Each row is where one point has got to under a steady rotation. How many ticks took it there?
The counts run from 0 to 274.
[ 33.3  14.0 -11.3   9.0  16.2  11.1  -1.4  39.5  20.8 -16.2  -1.7  -3.5
  23.2 -22.2 -15.5  -5.2   2.6  13.3  38.0 -24.5   3.5  -4.4  17.0  -4.5
   4.8   7.8 -22.7   4.2 -15.4 -12.3  46.2  -1.3  23.3  10.5   7.0  16.7
  -1.4  17.9 -10.6   4.6  35.1   7.0  11.2   5.2   4.6  10.0  33.1]
130
[-37.7  19.8   8.2 -22.8 -25.7  -6.8 -22.4  -6.8 -13.2  31.5  13.5  12.8
  23.8  33.6  22.7  20.1 -31.3  -6.3  10.8  17.7  -4.8   2.1  -4.7 -19.3
  -1.0  -2.3  16.4  18.9  -0.9  11.0 -16.2  -9.8   0.8  18.8   4.9   7.4
 -38.4  -1.6  25.0   1.8  -2.9  -1.6  -5.1   5.9  -5.3 -44.0  12.5]
270
[-17.9   6.3 -19.0 -27.5  -4.7  -5.2  10.3   2.5 -47.9  12.8  14.0  -1.9
  -3.5   1.1  34.5   4.9  -7.2  37.7   8.6  -0.4  29.9  13.2  -1.5  13.2
  24.2  -4.3 -10.7 -16.0  -8.7 -12.2 -37.3 -15.8 -12.6 -20.5  22.4 -12.4
 -14.7  -4.1 -18.7 -10.2  -1.1  -8.3  32.8  -3.8  -5.0 -19.2  25.6]
140
[  0.0  32.1  30.7 -27.3   3.7  -1.1 -15.2  -1.6 -24.7  26.1  24.8  -6.2
  22.8   2.8  12.9 -16.0  -5.4  23.3  -7.4  39.0  10.5 -12.6 -15.3  -7.5
  -6.0  -1.9   5.4 -26.1 -12.9   5.7 -49.1   6.3  43.0  -8.9   7.9   5.0
 -13.8  -4.8   6.5 -15.4   5.2 -15.7 -19.4  -1.8   3.3 -23.1  -9.2]
219
[ -8.1  31.0  -0.2  -1.8 -21.0  15.4 -41.1 -14.9  -1.9 -23.9   8.6  13.3
   5.5  34.9 -13.1 -28.3  12.9  -3.7   7.1  18.8  -2.7   0.3   7.4  -7.4
   6.4  26.3  18.2  -4.7   7.7  22.8 -25.9   9.9 -11.5 -16.7  21.0  -0.4
 -16.4  -3.0  10.6  17.8 -17.1  -3.3 -15.0 -38.5 -24.0 -21.7 -36.2]
171
[ -6.5  -0.3  21.8  -6.5  18.5   1.4   6.3   9.0  45.2  -4.1  43.0  -8.0
 -19.5 -12.2 -17.2 -22.0   2.8   6.1 -27.3 -15.7 -11.4  14.4   3.1   0.5
  -1.2   1.2  -8.4  11.5  -6.8 -13.7  26.5   8.0  12.6   4.8 -18.1  15.6
  -2.1   8.5   1.3  29.3  -9.0  -6.9  -4.7   2.9  39.4  59.3  -4.4]
153
[ 13.1  13.2 -12.9 -11.5  15.8   1.3   3.8  34.6   1.4  -0.5   2.0  -4.8
  24.8  -5.6   6.3  15.0  -7.3  22.8  41.6 -22.9   7.5   1.3  14.0   7.5
   7.4   3.0 -31.4  -0.4 -26.2  -8.8  35.9 -14.0  20.2   9.1  11.2  13.3
  -5.3   9.8 -13.8  -5.4  36.3   9.4  27.3  18.3   5.8  -9.6  45.7]
133
[-11.6  10.4  10.6 -27.9   6.1 -11.8   0.4 -11.3 -25.6  29.0 -12.9 -12.3
  17.8  11.8  19.6   4.9  -6.8 -11.5   8.3  40.1   4.8   2.7 -19.4  -3.7
 -14.5  -7.7  10.7 -16.6 -46.1  25.9 -38.0  -0.2  29.4   7.3 -12.7   3.8
  -4.1  -6.2  25.0  -9.2  13.2 -16.9  -1.2  19.4 -17.2 -27.7  -3.6]
113
[  4.0 -30.0 -16.3   1.7   0.7   8.5  11.1   3.0  -6.5  12.9 -27.2   7.9
 -14.8   2.8   0.1  43.9  -9.0 -15.8   3.2  -3.5  17.3  29.5  10.2  15.8
   2.4  -7.8 -14.4   4.4 -17.2  -9.7 -12.9 -20.6  34.1  24.7  14.7 -14.7
  -6.6 -18.8  -4.0  17.0  36.4  -9.9   7.3  29.0 -34.9 -17.5  31.3]
187
[ -0.2   6.9   5.2   2.1  32.5   2.9  20.4   4.1  15.5  -7.7  23.7 -27.0
   2.3 -25.3  31.2 -15.1  25.2  13.8 -12.0   4.2 -20.9  20.5  -7.4  -5.4
  12.2  -0.5  30.7   4.9 -10.2 -12.2   8.3   1.3  -0.4  -8.0 -17.6  15.9
   2.5   9.1  -7.7  14.7 -17.3 -29.6 -17.5  -7.6  21.3  58.3  -0.1]
46
[-36.5  -7.7 -23.4 -20.5  -4.9  -1.1  11.5  -7.7 -16.8 -17.9   1.6  -2.1
 -10.8  27.1  13.9 -34.5   2.2   7.3 -17.5   5.7  20.2  22.0  17.0  -2.3
  12.4   3.4  10.7 -16.7 -22.0   1.8 -44.0  -4.3 -24.8 -30.4  14.8  -6.6
 -12.4   7.0   3.5  12.1 -38.3  -5.3  39.3 -13.8   5.7  15.1  -8.0]
249
[ -5.0  22.6  15.3 -19.6  11.1 -24.9  -2.9  -1.7  11.1  31.6   3.6 -16.2
  -6.7  20.2  -0.6   6.3  -4.0 -10.4  12.8  23.9   1.8  -0.2 -10.3  17.3
 -16.2  10.8 -33.3  -1.0 -35.1  21.1  15.7  -3.5  29.6  22.0 -36.8  -9.0
   8.6 -21.3  18.8  -3.4  42.0  -5.7  -9.8  37.2 -10.4 -14.8   2.4]
108
[ 10.8 -21.7  -8.1  -1.4  -0.6  16.1  -5.7  27.6  26.5  -7.7  -2.7  19.1
 -29.7  -0.9 -21.8  16.1  23.8 -14.3 -19.9 -29.4   7.1  23.3   8.8  15.4
  -1.9  24.0 -32.5  -7.0  12.3 -25.3  10.0 -13.7  32.2  30.7  12.3  -3.5
 -10.2  -3.1  -5.8  33.1  34.5  14.6  14.2  -4.6  -0.6  12.7  11.7]
78
[  7.8 -10.3 -24.7  12.2   0.8  -6.6   8.2  39.5  18.2   9.1 -13.7  -2.2
   9.5 -30.4  12.5   1.6   9.5 -19.0  30.1 -17.4  -5.9   3.5 -10.5 -20.9
  -0.4  13.3 -13.9  13.7 -11.1 -19.1  42.9  -7.2  -4.8  42.4 -23.1   4.5
 -19.5  26.6   7.5   9.8  28.3  16.0  19.5   3.7  -2.4   6.4  31.4]
25
[  2.5  -3.9  -0.6  -5.6  -0.9   5.5   0.1 -10.0 -31.4   4.1 -18.9  -4.1
  21.2 -16.7  19.4 -12.1  11.4 -15.8   4.9  40.1   6.2   2.3 -21.7 -16.4
  -5.3 -11.0  42.4 -21.1 -31.2  17.0 -56.3  10.1  11.2  -5.8   0.5   3.4
 -14.7   7.9  18.3   0.8  -6.7 -22.9  -6.5 -14.4 -25.4 -16.7 -16.9]
117
[  3.1  -0.7 -22.5   0.9  -6.5 -11.8   1.9  33.1  -5.2  22.3  -2.6   4.5
  -1.4 -26.2  17.6  20.4   4.9  -2.6  31.0 -18.9   4.5  -0.8 -21.1  -3.9
   2.8   8.9 -29.2   8.2  -0.5 -22.0  30.5 -16.4  -0.3  40.5 -13.0  -6.2
 -17.9  11.2   2.0   1.7  44.2  11.6  18.7   3.9  -7.6 -22.0  39.7]
28
[ -3.0  26.3  -3.1  -9.0 -11.3 -10.0  -9.6  12.2 -36.5  32.3  20.4  -2.2
   0.9  -3.5  22.9   4.6  -8.5  31.5  11.4  15.2  30.9  -7.6 -14.3  -2.2
  13.7   9.6 -28.1  -8.4  14.1 -21.8 -25.2  -9.4  11.9   0.7  10.5 -25.9
 -17.4 -14.1 -10.7 -15.9  30.5  -5.2  -2.5   2.5 -16.8 -44.4  25.4]
34
[ -9.5   2.0 -19.3  13.3   7.1 -24.5  18.0  22.9  18.9   6.7  10.7 -21.8
 -10.8 -27.9  22.7 -25.7  18.8  -7.8  16.1  -5.7  -9.6   1.0 -19.6 -17.5
   5.5  14.2  -5.6  15.7 -14.9 -11.5  42.7   0.8 -36.5  19.4 -50.5  -4.5
  -7.1  20.5  14.1  11.4   1.5  -0.7   8.0  -2.7   4.0  27.3  12.2]
205
[  5.7  12.6  12.6 -18.7   9.0 -28.7  -0.7  16.0 -14.1  37.7  24.6  -2.7
 -22.8 -26.1   8.0   9.2  10.5   7.3   6.6   2.0   4.0  -5.8 -39.8  19.3
  -4.8  13.4 -39.4 -12.0  -6.7  -6.2  10.6  -1.5  14.3  35.8 -31.0 -13.6
  -2.2 -12.1   4.2  -1.5  50.9  -3.0  -3.1   6.7  -4.9 -23.7   7.7]
212
[ -8.5  26.0   8.2 -36.3 -12.3   2.2 -19.9  -8.3 -23.5 -14.4  17.0   7.6
  18.9  27.2 -18.1 -24.9 -23.5  13.0  24.4   6.8  15.0 -10.2  10.4   6.5
   2.8  -8.6   3.0 -14.3 -36.8  36.9 -26.3  15.9  -4.9 -28.6  23.8  15.9
 -12.6  -1.1   7.2   4.3 -11.3  -3.0  21.0  -9.3   1.5 -27.9 -20.0]
63
[ -8.8  29.8   5.1  -5.9 -22.3  13.2 -40.5 -15.3  -9.4 -19.8  14.5  16.6
   5.8  31.8 -12.0 -22.7   7.0  -5.1   8.1  15.5   1.2  -2.3  -1.8  -4.5
   2.9  21.6  21.4  -3.9   6.4  24.0 -28.7   8.7 -14.8 -15.9  23.4  -1.6
 -20.5  -7.7  13.4  15.0 -11.0  -2.9 -13.8 -39.3 -24.3 -30.8 -35.9]
170
[  2.7  22.6  21.0 -34.7  -2.0   4.0 -20.6 -12.0 -23.8  -1.5  24.9  11.8
   6.5  10.0 -35.1  -0.5 -31.3  16.1  29.9  -1.8  16.2 -16.0   4.5  26.8
   0.6 -23.7 -10.4  -1.6 -35.8  33.8 -12.4  11.7   4.8 -11.8  19.3   9.9
  -4.7 -15.6   3.6   5.4  13.8 -10.8   9.6   6.3  -3.2 -35.5  -5.7]
60
[ -5.1  23.8  15.6 -10.1  14.2 -24.7  -7.4   0.1  20.2  26.3   6.9 -13.7
 -15.0  18.4  -4.9   4.7  -1.4  -8.8  10.2  16.7   0.0   0.8 -10.1  17.6
 -17.2  15.8 -36.2   2.9 -30.7  16.2  25.4  -1.2  26.1  21.4 -41.8 -10.5
  11.6 -19.7  18.6   1.8  42.9  -6.5 -15.7  28.7 -12.2 -12.2   3.6]
107
[  4.4 -26.8 -17.2   2.6  -4.2   9.4   7.7   2.9 -11.8  15.0 -24.1   6.6
 -13.4  -0.9  -6.2  38.2 -18.9 -14.4   0.3   1.4  25.9  22.3  12.0  12.8
   1.9 -14.1 -11.5   7.7  -9.9  -8.9 -21.1 -20.5  29.3  16.0  15.7 -21.2
  -5.2 -21.8  -2.2  16.0  31.8 -11.9   3.6  31.9 -38.6 -21.9  31.7]
188
[  0.8  25.8 -13.1  12.7  -0.1  24.7 -25.3   2.2  27.4 -35.7 -10.2   1.6
  10.5  44.3  -1.8 -34.6  31.6 -16.5   4.8  12.1 -15.0  14.2  23.5 -15.1
  -2.1  44.7  12.8  -6.0   0.6  10.3   8.1   2.4   4.6  -9.0   6.1   6.9
  -3.1  10.1  12.0  19.2 -11.7   2.2  -9.4 -31.0 -13.5  17.8 -29.3]
175
[-14.7   8.5 -19.3  21.3   4.0 -16.0  15.5  16.4  23.1  -1.2   8.0 -24.2
  -2.3 -22.5  24.1 -43.6   7.1 -10.6  12.9   1.2  -1.0   0.4  -8.6 -33.1
  10.6   7.6   3.9  20.1 -14.4 -13.7  30.3   3.5 -41.2   3.8 -43.0  -7.9
 -10.4  23.5  15.4  12.5 -14.6  -1.8   6.2  -1.7   2.1  30.7   9.8]
203
[ 21.4   6.6  -2.7   4.3  22.3  24.6   0.7   9.4   5.2 -27.9   6.8  -5.3
  26.4 -30.7  13.6  -4.5  31.7   6.6  10.7  -2.6 -32.4  15.4  -4.6  -7.3
  10.2  -1.6  49.7  -1.8  -7.5  -0.2   7.4   9.8   4.6  -4.5   7.9  35.5
 -10.2  20.4  -4.6  18.5 -16.5 -27.1 -14.2 -33.8   3.9  37.3  -8.3]
228
[  5.6 -22.7 -27.4   2.9  15.8   9.5  12.8  15.3  22.1  -4.9 -32.8  -1.0
  -7.0  15.5   8.5  36.1  20.7 -24.6   2.0 -11.3 -10.9  39.4  14.4  14.5
  -4.5  19.7 -13.8  -0.8 -20.2  -5.4  19.3 -21.2  34.2  29.0  -0.3   3.3
   2.2  -3.9   0.0  20.4  32.4  -2.3  10.5  15.8 -18.4  14.4  21.1]
183
[ -9.5  12.0 -10.4  30.3  -2.5  -8.3  -3.8  -1.4  26.3  -5.3  17.7 -15.1
 -30.4 -10.3  10.8 -17.7  20.7 -12.0   4.7   1.1 -11.9  10.2  -8.2  -3.4
  17.3  17.2   7.1  30.4  17.4  -7.3  33.3   1.5 -44.9  11.2 -33.9 -22.2
  -3.5  -5.5   8.6  31.8  -2.8 -12.8 -24.5 -13.7 -22.6  20.5  -7.6]
99
[ -1.2 -24.3   9.0  10.0  -4.7  -0.5  -3.1  18.4  40.0   3.6  19.8  15.1
 -39.5 -18.1 -32.6  -7.4  10.2 -25.1 -32.8 -24.3   4.0  12.3  -7.1  -1.6
  -4.2   7.4 -22.0  10.6  10.8 -22.3  13.7   2.9   7.4  37.4 -10.6  -3.7
 -12.3   0.1  11.6  46.3  16.2   8.1   0.4   0.1  10.7  28.7  -0.7]
259
[-33.9  17.8  18.3 -24.3 -24.7  -8.3 -23.7  -1.5   0.8  35.4  16.8  16.3
  16.3  32.1   5.5  25.5 -39.3  -4.3   6.3   7.5  -1.8  -3.4  -0.6 -16.0
  -8.6  -5.3  -4.4  21.5  -0.3   7.5  -5.7  -8.4  17.3  29.5  -0.4  13.4
 -34.6  -3.5  24.8   7.4  13.3   7.7  -4.7  17.3   4.6 -41.8  21.3]
268
[-14.5  -1.6 -12.3 -18.0  15.8 -13.5   7.2  -8.1  11.3   6.7 -14.8  -5.5
 -21.3  36.9   3.9  34.8   8.4 -21.7  10.3  -1.9 -15.0  34.0   8.2  39.0
  -7.6  13.1 -14.7   5.9 -38.3  24.2  27.1 -17.0  11.6  25.7 -20.8  -0.6
  11.7 -21.6   6.1  16.0  29.9 -11.1   8.0  24.8 -19.3   2.4   3.1]
2
[ -2.0 -11.2   0.6   2.4 -13.9   9.6  -9.6 -15.7 -20.6   0.5 -20.3   6.9
  -6.5   4.0 -17.4 -15.9 -14.0 -24.6  -7.3  33.9  32.8   2.9   4.1  -6.6
  -1.0 -13.0  10.4  -8.6 -27.3  16.2 -61.8   3.7  11.3  -9.1  10.7 -20.9
  -8.7 -14.7  15.5  14.9  -0.5 -14.2  -5.1   7.8 -42.5 -27.2 -16.2]
11
